In the data rows, 128 means zero.
Here is a table of points, one per row:
[149 128 127 117 115 124 128 142 157  85 123 154 119 119 135 136  88 206
 206 151  98 176  98 133  91 142 130 171 149 105 115 113]
[183 118 147 152 111 151  89  78 151  73 138 125  86 124  85 174 140 178
 191 129  78 151 108 131  73 133 207 207 122  65  82 127]
[167  91 191 175 115 115  51  86 103  50 126 163  73 112 121 145 160 120
 171 157  51 131 141  90  85 107 154 154 111  99 114 134]
[153 107 156 163 111 130  91  64 134  64 161 139 113 100 145 149 136 125
 121 171  85 142 154  88 111 112 125 192 126 100 123 154]
[147 145 130 134 145 138 148 104 144  95 141 115 161 114 172 163  98 147
 117 179 106 150 134 122  98 152 110 162 165 127 111 161]
[178 152 114 178 205 128 192  82 206 112  97  85 108 178  96 178 125 151
 118 125  97 165 133 190  64 141 184 120 132  82  72 102]
[140 175 110 149 165 119 168 119 184 106 106  95 143 162 133 165  72 174
 168 120 116 144 115 165  88 145 118 134 155  96 111 118]
[ 91 207 133  94 104 147 113 207 120 100 150 136 150  77 178 122  94 161
 128 192 117 107 143 116 151 158  94 142 171 159 139 146]
[126 140  84 123 148 116 140 148 168 127 110 123 149 144 106 119 118 155
 147 134 144 137 112 149 142 126 116 117 129 144 132 133]
[171 132 128 137 141 135 126 115 153 139 114  81  93 133  81 153 130 138
 155 107 132 147 138 142 141 134 137 122  88 118  85 119]
[164 161 170 206 178 137 133 118 127 146  51 100  91 170 103 191 135 156
 132  64  94 119 125 157 121 150 149  72  96  50  78 109]
[132 119 136  91  96 139  84 156 124 148 154  71 106  96 134 132 135 108
 130 145 148 126 148  71 158 136 101 135 113 143 128 138]
[ 96 165 124  99 132 153 143 178 109 192 126 109 179 103 145 127 113  99
  85 143 152 143 144 112 156 165  88 128 145 156 135 128]
[136 168 149 128 184 156 171 140 146 168  77  64 134 157 115 140 102 114
 103 111 125 120 150 170 126 168 129  81  90 128 107 116]
[118 151 125  63 146 168 130 158 140 158 147  49 117 137 140 127  85 111
 122 141 150 129 120 140 134 153 109 124  76 134 124 147]
[113  87 137 121 102 150  71 108 143 145 129  97 125 140 152 117 143  64
 134 166 141  89 125 104 148 117 112 160  98 120 175 163]
[134  72 159 121 158  65 116 164 115 140 103  87  64 166 148 108 144 104
 137 139 113 168 131 179 146 103 148 101 112 122 167  93]
[ 65 158  95  72  86 179 129 137  90 148 184  77 170  99 158 148 124  96
 116 173 132  96 160  86 136 161  97 179 157 137 152 183]
[108 133 116 151 154 109 158 126 106 175 139 123 111 207 122 123  99 128
  95 153 129 155 153 184 139 110 175  99 108 125 128 146]
[ 77 114  71 125 141 105 138 165 147 171 135 142 158 152 174 115 110 109
 144 155 168 131 130 130 154 120 115 113 139 132 167 126]
[143  82 161 145 108 103 101 104 136 142 129  91  89 130 109 112 174  72
  98 116 126 123 179 151 160  86 192  91 100 136 130 124]
[ 85 144 100 139 122 112 133 152 124 160 140 132 163 148 162 133 129  97
 114 149 146 111 145 113 136 124 134 107 163 130 162 102]
[105 134 132 153 124 110 137 107 130 153 125 114 128 168 142 156 114 136
 136 139 117 134 166 160 131 114 172 116 127  88  98 140]
[129 171 146 113 130 174 112 121 104  88 121 133 123 113 143 128  64 192
 184 105 107 105 111 126 118 179 125 150 118  90  95 106]
[144 130 137 141 107 125  77 121  97  98 148 137 104 128 126 137 116 165
 175 160  88 108 129 139 106 127 161 168 138 109  97 149]
[122 116  80 127  88 134 104  97 165  77 142 125 136 117 157 121 151 141
 149 129 134  63 102 111 143 100 128 165 134 131 156 133]
[115 105 142 119 127 119 107 146 122 132 114 140 116 122 208 102 147 123
 140 125 130  90 113 121 149 118 124 132 142 129 171 114]
[140  51 179 155 128  50 115  91 101 118  97 118  50 154 104 105 183  91
 115 100 124 124 122 175 131  65 164 102 116 120 119 143]
[ 87 112 140  82  77 133 119 148  50 165 167  93 104  81 105 135 158 102
  91 147 157 113 116 101 122 121 137 136 156 152 120 174]
[137 122 118 102 171  91 174 174  80 179 117 105 131 136 117  93 127 137
  78 115 138 184 116 154 152 137 141  94 161 154 117 100]
[156 136 113  49 168 161 163 150  71 156 119 119 128 130  64 108 121 140
  81  88 139 152  94 137 133 184 135 127 136 165  94 120]
[138 125 153  85 113 165 125 124  64 132 144 156 133 108  93 129 126 146
 106 122 150  99  88  96  99 163 108 143 133 149 109 168]
[129 136  98  77 137 153 149 144 139 137 106 175 174 123 124 113  77 163
 119 109 154 118  50 118 107 171  82 175 147 150 139 156]
[121 142 105 141 151 158 135 117 158 143 109 179 168 150 166 116  50 143
 144  84 160  93  82 118 108 143  99 130  93 142 180 143]
[117 120 155 145 160 117 153 137 111 185  88 130 153 175 150 136 109 105
 126 103 135 110 107 147 118 138 103 109 123 110 145 137]
[114 113 163 126 100 140 111  93 111 125 149 127 138 105 128 109 157  77
 131 136 122  77 140 103 101 129  71 155 116 113 142 192]
[124  64 206 164 124 113  94  73 128  91  90 116  96 132 123  97 170  49
 165  97 100  72 158 136 115  82 112 139  64  77 160 130]
[127 142 185 115 127 143 109 133  77 120 135 206 130 121 130 102  81 144
 158 112 127 102  91 106 104 148  77 132 105 123 133 150]
[111 148 107 101 132 145 160 168 127 206 116 149 191 139 131 143  96 128
 112 118 192 136  72  98 112 174  50 146 152 145 102 171]
[160 156 145 109 148 206 146 129 155 135  82 153 139 125  72 144 107 171
 138  50 166 103  65 145  94 191 100 141 108 140  89 153]
[174 124 151 135 192 131 123 128 131 119 103 161 122 156 112 150  91 167
 156 120 104 146  85 145  82 155 120 140 120 112  91 125]
[190 147 173 132 174 184 100 101  93 109  73 159 103 141  78 183 108 183
 178  72  82 133  78 134  51 206 131 147  72 109  51 135]
[205 139 163 159 162 171  64  50 113 118  65 151  78 141  51 206 155 158
 160 103  72 115 102 122  97 146 155 128  50 105  66 122]
[147 108 168 171 134 100 104 133 118 131 100 121 121 149  99 171 168 150
 126 144  65 127 135 116  77 104 142 123 186  72 119 111]
[ 94 127 122 132  73 128 122 123  88 163 192 111 165 103 116 155 165  86
  93 183 108 116 171  50 120 113 123 158 174 114 149 206]
[ 99 179 143 167 142 123 156 112 120 151 113 144 145 160 127 168 119 126
  99 127  90  97 185 156 122 132 180  49 145 117 126 105]
[106 155 119 184 152 103 151 113 171 128  85 146 137 184 161 158 104 118
 163 132 101 141 121 140 114 125 137  87 139  85 148  97]
[ 73 185 103 111  51 162  96 160 138 114 178 133 123  72 191 124 112 132
 151 205 118  85 156  65 144 140  64 151 150 148 157 164]
[ 52 191  93 148  65 192 155  95 174 103 130 102 205 109 183 161 133  88
 147 166 121  51 206 110 128 130  86 184 179 102 206 178]
[ 97 163 135 191 156 122 179  88 191 123  94 104 141 191 137 139 132 135
 124 135 111 122 192 206 125 109 158 106 125  94 137  95]
[123  94 109 158 121  82 117 101 163 100 153 147 116 146 119  85 162 111
 110 136 163 138 163 152 161  51 151 105  80 161 145  72]
[102 102  65 112  82 144  98 109 179  81 162 191 146 133 150  83 139 124
 153 113 206  81 105 107 191  72 105 120  84 178 191  84]
[120  98 121 104  93  96  81 185  99 126 174 166  81  93 168  89 121 116
 142 159 175 161 128 130 167  96 148 115 101 162 154  90]
[153 104 102 143 138  99 143 130 161 105 133 144 100 109  98 100 147 151
 105  81 136 162 119 168 165  93 168  77 103 172 101  90]
[159  85  49 107 118  85 120 154 133  92 165 168  97 119 110  92 141 133
 109  95 170 156 100 127 174  99 144  85 121 191 134  82]
[151  96  91 107 119  89 131 192  95 114 156 171 110  85 114  74 152 117
  72  91 183 157  95 125 205 104 140  65 130 204 121  65]
[163  77  88 131 135  73 205 133 149 110 121 106 157  90  91  50 191 131
  51  77 142 205 151 163 178  92 162  97 168 174 105  51]
[133 101 113  95  91  77 165 142 117 122 157 129 155  51  87  79 205  94
  66  92 158 170 175  80 183  78 146 113 192 183 141  77]
[104 112  78 117 107  94 139 134 142 134 206 185 147  88 154  65 149  81
  88 124 178 180 138  77 170  89 118 110 142 166 184 111]
[ 82 123 127  88  99 107 185 171  85 154 170 112 184  65 138  96 180 114
 103 162 110 193 168  94 128 120  91 149 204 137 150 159]
These points spread out most along one direction. How far along it is each point below, from 0 to 99? 50 is the average, and the first point above lies past it. One standard deviation of the points above along it is 16.
[104 112  78 117 107  94 139 134 142 134 206 185 147  88 154  65 149  81
  88 124 178 180 138  77 170  89 118 110 142 166 184 111] 20
[126 140  84 123 148 116 140 148 168 127 110 123 149 144 106 119 118 155
 147 134 144 137 112 149 142 126 116 117 129 144 132 133] 50
[ 82 123 127  88  99 107 185 171  85 154 170 112 184  65 138  96 180 114
 103 162 110 193 168  94 128 120  91 149 204 137 150 159] 24
[140  51 179 155 128  50 115  91 101 118  97 118  50 154 104 105 183  91
 115 100 124 124 122 175 131  65 164 102 116 120 119 143] 58
[ 65 158  95  72  86 179 129 137  90 148 184  77 170  99 158 148 124  96
 116 173 132  96 160  86 136 161  97 179 157 137 152 183] 28
[ 85 144 100 139 122 112 133 152 124 160 140 132 163 148 162 133 129  97
 114 149 146 111 145 113 136 124 134 107 163 130 162 102] 37
[117 120 155 145 160 117 153 137 111 185  88 130 153 175 150 136 109 105
 126 103 135 110 107 147 118 138 103 109 123 110 145 137] 54
[153 104 102 143 138  99 143 130 161 105 133 144 100 109  98 100 147 151
 105  81 136 162 119 168 165  93 168  77 103 172 101  90] 52
[124  64 206 164 124 113  94  73 128  91  90 116  96 132 123  97 170  49
 165  97 100  72 158 136 115  82 112 139  64  77 160 130] 59
[164 161 170 206 178 137 133 118 127 146  51 100  91 170 103 191 135 156
 132  64  94 119 125 157 121 150 149  72  96  50  78 109] 83
